Turns in one plane each, and the order they were made in; the first pair answered:
turn Z:
[-30  27 -27  42  42 -10  36 -48   2 -14  23  17  18 -36  15 -13  17 -29
 -39]  ->  [-15  27 -28  55  28   0  27 -50   0  -1  28  25  10 -34  20 -22  21 -26
 -28]
[-40  10  37  27 -19  45  21  43  13  16 -31  19  -1 -38 -13 -25  27   7
  46]  ->  [-41  18  36  19 -14  50  16  48   5   9 -39  18  -7 -35 -20 -16  18  -1
  52]
[-25  -4 -10  16  39 -26  10  -2  -4  21  17   3   2  17   3   0 -13  18
 -34]  ->  [-13  -5  -6  29  26 -17   3  -6   2  31  29   4   2  16  15  -7  -7  22
 -20]
[-67 -40 -17 -17  -4   4 -10  28  46  27 -68 -39  20  10  19 -15  18  18
   8]  ->  [-40 -40 -18   7 -27  21 -14  23  46  52 -51 -31  13   6  36 -30  31  31
  27]
turn M:
[ 70  -4   6  47  -5  -4 -36 -33  -2  21  31 -13   4  10  56  -5  29  32
  16]  ->  [ 71  -2   4  46  -6   1 -37 -33  -8  24  35  -9   1   5  47  -7  25  26
  17]
[-63   8  22 -24  22  27  49  10 -17  -7  21  24  15 -24 -24 -12  -1  -4
 -27]  ->  [-67   2  16 -22  29  16  46  12 -17 -14  21  18  20 -11 -28   1   1   0
 -37]
[ -1 -55 -10  42  -1 -37  18 -19  37  14  47  -3  52  34  43  14  19  27
 -39]  ->  [  6 -52   7  41 -38  -5  30  -5  53  30  38   9  45  17  48 -25  42  26
  -6]
[ 10   1  -4 -31  44 -13 -23   0 -29 -32 -19 -18  -6  23 -35  12 -21 -11
 -19]  ->  [  6 -22   7 -42  27 -20 -22  11  -4 -41 -39 -28   4  27 -19  -8   9  -1
 -11]
turn C:
[-64  20   8  49  20  14  44  -1  11  10  -2  13  45 -12 -49  21  34  -4
 -82]  ->  [-55   4  19  50 -11  28  51  17  30  22 -15  14  51 -14 -25 -12  65   7
 -60]
[-53  -7 -29  41  48 -15  58 -36  -7  13  38  20  10 -13 -15  13  -1   7
 -19]  ->  [-53 -27 -17  44  24 -10  65 -20  19  17  28  14  21 -19   7 -15  31  13
  -9]
[-34 -34   3  30  17   6  47   4 -15  25  37  -2  21   8  12   7   4  17
 -42]  ->  [-23 -40  14  33 -10  17  45  14   4  28  24  -2  22   2  24 -19  28  24
 -21]
Pairs:
Each pair is two turns apart.
[-17 -28   6 -24   5 -18   8  21  12 -16 -30 -17  14  15  -1 -11  14  -2
 -21]  ->  [ 17 -23   6  14 -26   1  -7   2  17  19  -7  -3  -2  14  24 -27  29  15
   5] -> Z then Z
[-79  -1 -12 -24   6 -19  84  50  47 -16 -29  -3  32   1 -17 -17  -2 -15
 -48]  ->  [-47  20   9 -19 -39  25  74  56  51  10 -47  21   4 -26 -11 -56  14 -24
   6] -> M then C
[ 38 -54   3 -13 -13 -36 -66  15  36 -36 -69 -53  13  31   8  -9  36  15
   6]  ->  [ 77  22   7  -7 -22  28 -74   3 -11  -5 -55  -7 -46  -7 -31 -19  -8 -19
  56] -> M then C
[-32  44 -24 -17  32 -20  37   8 -21 -12  57  31  -4   0 -28  46 -38  10
 -28]  ->  [-20 -17 -24  13  -1 -44  30   5  24  -3  60  13  36  30  29  22  20  51
 -35] -> M then Z
[ 24 -24  -2 -44   7 -18 -42  -3  15 -19 -38  -2  20   1  24  28  10   1
 -45]  ->  [ 46  -7  12 -46 -19  17 -49   2  14  -3 -48  10  -3 -17  19   2  10  -9
  -4] -> M then C
[ -6 -17   3 -16  10 -29 -16  11  13 -28 -23 -26   7  15   0   7  15 -13
   2]  ->  [ 14   7  12 -15  -8   1 -20  10   9 -10 -28  -8 -17  -3  -7 -13  14 -26
  30] -> M then C
[ 31  -5 -30  33   2  -4 -25 -43 -27  15  41 -15   4  15  16  17 -20  37
  -2]  ->  [ 11  -5 -34  19  23 -17 -16 -39 -37   0  34 -20  12  19  -4  34 -28  28
 -17] -> Z then C
[-19 -48   6  -6 -30 -11  15  31  26 -12 -27 -22  -3  11  32 -31  18  19
   3]  ->  [ -4   1  16  -8 -34  34  15  30   0   6 -19   4 -40 -24   3 -34 -11  -5
  32] -> M then Z
[ 62  17  11 -21 -15 -16 -72  24 -12 -11 -24 -36 -25  39  -4  23   4  -3
  -6]  ->  [ 47  -5  16 -25 -15 -28 -60  34   1 -19 -37 -46 -15  39   3  14  20   4
 -13] -> C then M
[  5  56   9 -32   4  34 -22  25 -21 -11 -25  14 -45 -17 -49   9 -43 -25
  12]  ->  [ -7   5  -1 -50  26 -29 -37  23   1 -51 -43 -30 -10  27 -35  33 -23  -5
 -33] -> M then M
[ 69   7 -14  57   7 -21 -69 -63 -35  30  38  29 -20  20  21  31 -12  20
 -11]  ->  [ 54 -35 -20  46  11 -51 -67 -52  -8   8  20   2  12  45  40  32  18  32
 -36] -> M then C
[ 56  10 -41  59  65 -45 -58 -63 -33  31  70 -20 -20  30 -34  71 -39  -2
 -57]  ->  [ 43 -28 -40  89  42 -49 -28 -59  -4  47  92 -18  13  35   9  49   1  28
 -61] -> C then Z
[ 44 -28 -41  46 -20  23 -10 -58  -6   7  61   8  29 -27 -22  24  10  37
   2]  ->  [ 40  10 -39  -1  10  22 -24 -47 -32 -26  20   3  -3 -34 -70  46 -30   1
   2] -> Z then Z
[  2  10  15 -16   1  17  32 -59 -34   9  20 -23  -8 -20 -18  14 -31 -40
 -15]  ->  [ -6 -36  16 -31  -8 -14  26 -46   4 -14  -9 -55  22   4   9   6   3 -22
 -28] -> M then M
[ 21 -33 -16  33  -6 -37 -31 -36  -5  19  21 -15  11   7  53  33 -10  41
 -26]  ->  [ 28 -28  11  30 -53   0 -20 -17  15  37   8  -2   1 -17  65 -17  16  43
  21] -> M then M
[-17 -14 -13  29   1   3   7 -16  -3  18  40  16  14 -13  23   6  -7  12
  10]  ->  [ -5  -5 -23  24  14 -10 -11 -24 -17   8  37   6   3  -2  10  24 -24   7
   5] -> Z then M
[-25   7 -34  15  15  19  16 -13 -33  40  73  36 -16 -49  49  -5   0  32
 -35]  ->  [-15   4 -50  -3  46 -18 -15 -24 -47  19  60  18 -16 -27  36  31 -16  28
 -59] -> Z then M
[ 39  51   6  36 -42  49  -7  -3 -10  48  30  39 -39 -25   4 -31 -10  -6
  55]  ->  [ 18  32 -33  23  49 -35 -24 -32 -35   2  45   1  -7  27 -16  66 -57  -3
 -29] -> C then M
[-20 -42  -7  16   5 -18   3  -3  22  -7  10 -17  34  28  22  -4  32  17
 -30]  ->  [ -8   2  10  31 -27  42  18  -1   9  28  24  23  -1 -21  12 -36  24   0
  23] -> M then M
[ 14 -18  18   3 -43  -3  29  28  54 -12  -4 -15  -9 -37  42 -50  33  33
 -37]  ->  [ 37  49  16  15 -34  38  22  13   5  10  21  19 -56 -64   2 -39 -17   2
 -16] -> M then C
[-13 -11 -22  21 -20 -24  28   6  13  20  11 -16  29   0  31 -25   9   4
   5]  ->  [ -8  15 -27  29 -10  -6  32   1  -8  34  27   2  14 -16  18 -16 -13  -3
  18] -> M then M
[ 29 -26 -12  29 -20 -16  -7 -21  23  27  11   4  14  16  46 -15  28  47
   4]  ->  [ 48  11 -15  37 -16  11 -19 -31  -5  48  19  24 -18   1  24 -11   4  28
  25] -> M then C
[ 39  -4   6 -27 -26  15 -47   8  16 -26 -38 -17  -8  24  -3 -16  21 -20
  38]  ->  [ 26  37  -8 -17   9  14 -45 -10 -25 -19 -13  -2 -25  17 -37  23 -22 -38
  21] -> M then C
[ 49  22   5  28  18  26 -65 -11   2 -18  -3 -11  -1  -3  15  39 -10  -9
 -12]  ->  [ 29 -16   5  17  17   1 -53   0  28 -40 -18 -29  24  10  34  33  13   2
 -31] -> C then M
[ 36 -29 -23  11 -22  30 -29  26 -10 -13 -27 -26 -23  36  13 -20   4 -17
  37]  ->  [ 23 -17 -28 -11   5  14 -31  26 -26 -33 -34 -28 -30  36  -9   4 -18 -30
  21] -> Z then C
[-30  20  12  -1  14  22  29  24  -9  -2  10  13  -2 -19 -22   2 -14  -8
   2]  ->  [-45  -3  10  -3  17   3  40  26   8  -8  11   3  16  -6  -7   6  -3   8
 -12] -> M then C
[ 47 -14 -18  10  -2   5 -48  -6  33  -8 -29 -11  16  14 -31 -29  14  -7
   0]  ->  [ 48   7 -23  15  12  17 -48 -16   9   0 -19   0   0   6 -45 -15 -10 -14
   2] -> M then C
[-14 -26 -13 -12  28 -39  -1  -4   7 -26   5 -32  22  22  10  36 -13  -4
 -34]  ->  [ 15 -40  10  10 -31  -7  -3   6  36   3  -8 -23  17   7  41 -15  37  10
  13] -> M then Z
[  33    1   49  -10 -102   49  -24   29   15   -1  -54   -5  -33  -36
   11  -68   13    2   66]  ->  [ 16  63  37 -31 -42  52 -27  17 -43 -19 -46   9 -62 -51 -56 -10 -72 -33
  40] -> Z then M
[-69 -17 -25 -34  -5  31  57  22 -12   4 -42 -17  -8 -22 -25 -37   8 -34
   8]  ->  [-66   1 -39 -26  21  19  55   8 -38   3 -18 -13 -13 -21 -43  -5 -26 -39
  -9] -> M then M
[-70 -10  24 -22  15  15  40  27   7 -25 -47   2  35 -16  11  38 -27 -20
 -24]  ->  [-27 -18  24  46 -35  38  34   0  22  34   7  21  37 -20  62   2  13  17
   8] -> Z then Z
[ -1 -13  26 -35  -1  24  19   3   4 -38 -35 -17 -22 -10  15 -30  12 -19
   1]  ->  [  1 -28  24 -14 -11  25  26  -2  17 -24 -20 -14  -8  -8  36 -37  28  -5
   0] -> Z then Z
[-48 -56  20 -71 -15 -20   6  59  49 -58 -81 -43  10  18  -5 -44  49  14
   4]  ->  [-13   3  31   1 -68  72  27  41  24  26 -14  25 -27 -41  10 -93  45  13
  70] -> Z then M
[  3 -26  27 -20 -24  29  21  23  15 -36 -42  -7  12 -40  11 -38  41  -7
  32]  ->  [ 31  34  13  -9   8  46  -6 -10 -39 -23 -11  14 -25 -45 -28  -4 -19 -32
  32] -> C then M
[ 18  27   5 -16  14  -1  -5 -10 -18  28   4 -19 -10   5 -10   9 -17   7
   5]  ->  [  4   7   7 -37  21 -20  -1  -1   1   4 -15 -35   2  15  -4  11  -1   9
  -8] -> Z then M
[-41  -5 -39  28  37 -36   9  -5 -28 -10  26  20  36 -11   4  53 -35   0
 -35]  ->  [-27 -63 -12  16 -29 -35   9  26  30 -12 -26  -2  55   0  45  -9  36  18
   3] -> M then C
[-17 -40 -12   6   5 -35   9 -13  16 -12  -1 -22  28  24  16  15  20   8
 -13]  ->  [ 18 -21  -3  33 -31   0   3 -21  11  26  17  -1   7   6  29 -15  26   8
  25] -> Z then M
[ 18  -5  12 -14  42  -8  -1 -21   1 -14   9  13  -3  31 -10  14 -13 -15
 -45]  ->  [ 25 -23  35 -18   2   9   7   0  31 -12 -23   7  -2  18  12 -27  24  -9
 -17] -> M then M
[  4 -12  11 -38 -13 -14  -9  12  15 -13 -35 -25 -17  14   8  -7  11  -5
   3]  ->  [ -6   0  17 -40 -13   3   4  22  14 -11 -35 -13 -26   0   2 -13   9 -14
  12] -> M then Z
[-39  61  35  -2  -1  71  76  14 -14  26  28  61  -9 -77 -32 -23 -49 -22
  28]  ->  [-94   4   5  -1  56  -4  95   7   0  -8  51  20  44 -35 -13  29 -48   5
 -60] -> M then C
[-30  -9  37  51 -19   8  12  12  -1  73  77  27   5   8  20  -2  37  16
  23]  ->  [ -6  17  33  53  -9  18 -11   2 -27  79  78  35 -21   4  -1  10  18  -1
  36] -> C then C
[ -1   2  22 -32  21 -24   9   8 -17  -9 -28 -13   9  23 -17  -8 -13  -7
   0]  ->  [  2   9  28 -29   6  -5  12  12 -15  -1 -34  -4  -1  11 -18 -28  -9 -10
  19] -> M then M
[-42   6  11  45 -37 -14  56 -10  16  22  22  -8  49 -47  45 -12  22  10
  21]  ->  [-41  25   0  57  -3 -20  48 -28 -16  24  46  -1  40 -45  28  17  -9  -3
   5] -> M then M
[ 23 -35  -1 -16  11 -46 -44   3  10 -48 -30 -33   6  49   8  24  10  10
   4]  ->  [ 34 -23  19 -12 -32  -6 -32  20  24 -28 -39 -12  -8  21  15 -26  34   4
  53] -> C then M
[-10 -32 -49  45  22 -33   2  -2   1  26  80  -5  47  27  34   8  -6  44
 -32]  ->  [ 59  39 -45  34  11  10 -53 -14 -39  42  66  16 -22   8  -3   6 -47   8
  25] -> Z then Z
[ 37   7 -36  69  54 -28 -10 -51 -25  20  66  -9  21  14  -2  46 -15  22
 -29]  ->  [ 58  -2 -31  87  23  -7 -13 -53 -13  38  70   0  19  11  17  24   5  29
  -6] -> C then Z
[-10  13  32   9 -36  28  41  23   0  29 -26  24 -38 -15 -16 -17  17 -19
   4]  ->  [ -6  34   7   7   6   4  20   0 -34  16  -8  19 -39  -2 -36  35 -23 -28
 -29] -> C then M
[ 13  26   5  49 -22  13  -8 -29  20  28  79  42 -12   4  31 -16  22  28
  15]  ->  [  3  72  11 -27  27  11 -30 -12 -18 -21  18  32 -48   0 -43  18 -39 -25
  13] -> Z then Z
[ 42  31 -14  48  24  36   0 -67  17  25  25  19 -15   5  37  30  26 -21
   4]  ->  [ 32  -6 -19  35  24  -3  -8 -59  35   0   9  -7  11  32  51  38  48  -9
 -19] -> M then M
[ 28 -15 -26  43 -39  -4 -29   6  25  -8  32  13  20  24  28 -44  47  22
   7]  ->  [ 32  26 -34  58 -21  13 -31 -11 -14  10  63  37  -1   9   4 -26   5   9
   9] -> M then M
[  2  -5  -6  20   4  17  16   3 -16  14  35  45  11 -23  11 -18  -8  -3
 -12]  ->  [ 11  -3 -14  22  16   3   1   2 -24  11  38  38  15 -18   7  -1 -19   0
 -19] -> M then Z
[ 40  47  10   3 -22  51  -7 -15 -14  39  16  40 -41 -24 -13 -24  -2   3
  25]  ->  [ 19   6 -24  -9  46 -33 -30 -33 -17  -7  14  -6  -5  39  -9  48 -15  15
 -54] -> M then M
[-41 -45  35 -13 -11   2  30  19  15 -23 -34   5  46   0  13 -23  40   2
  -2]  ->  [ -2   3  34  26 -27  54  20  -4 -17  27  13  45  14 -28   6 -35  18  -5
  35] -> Z then M
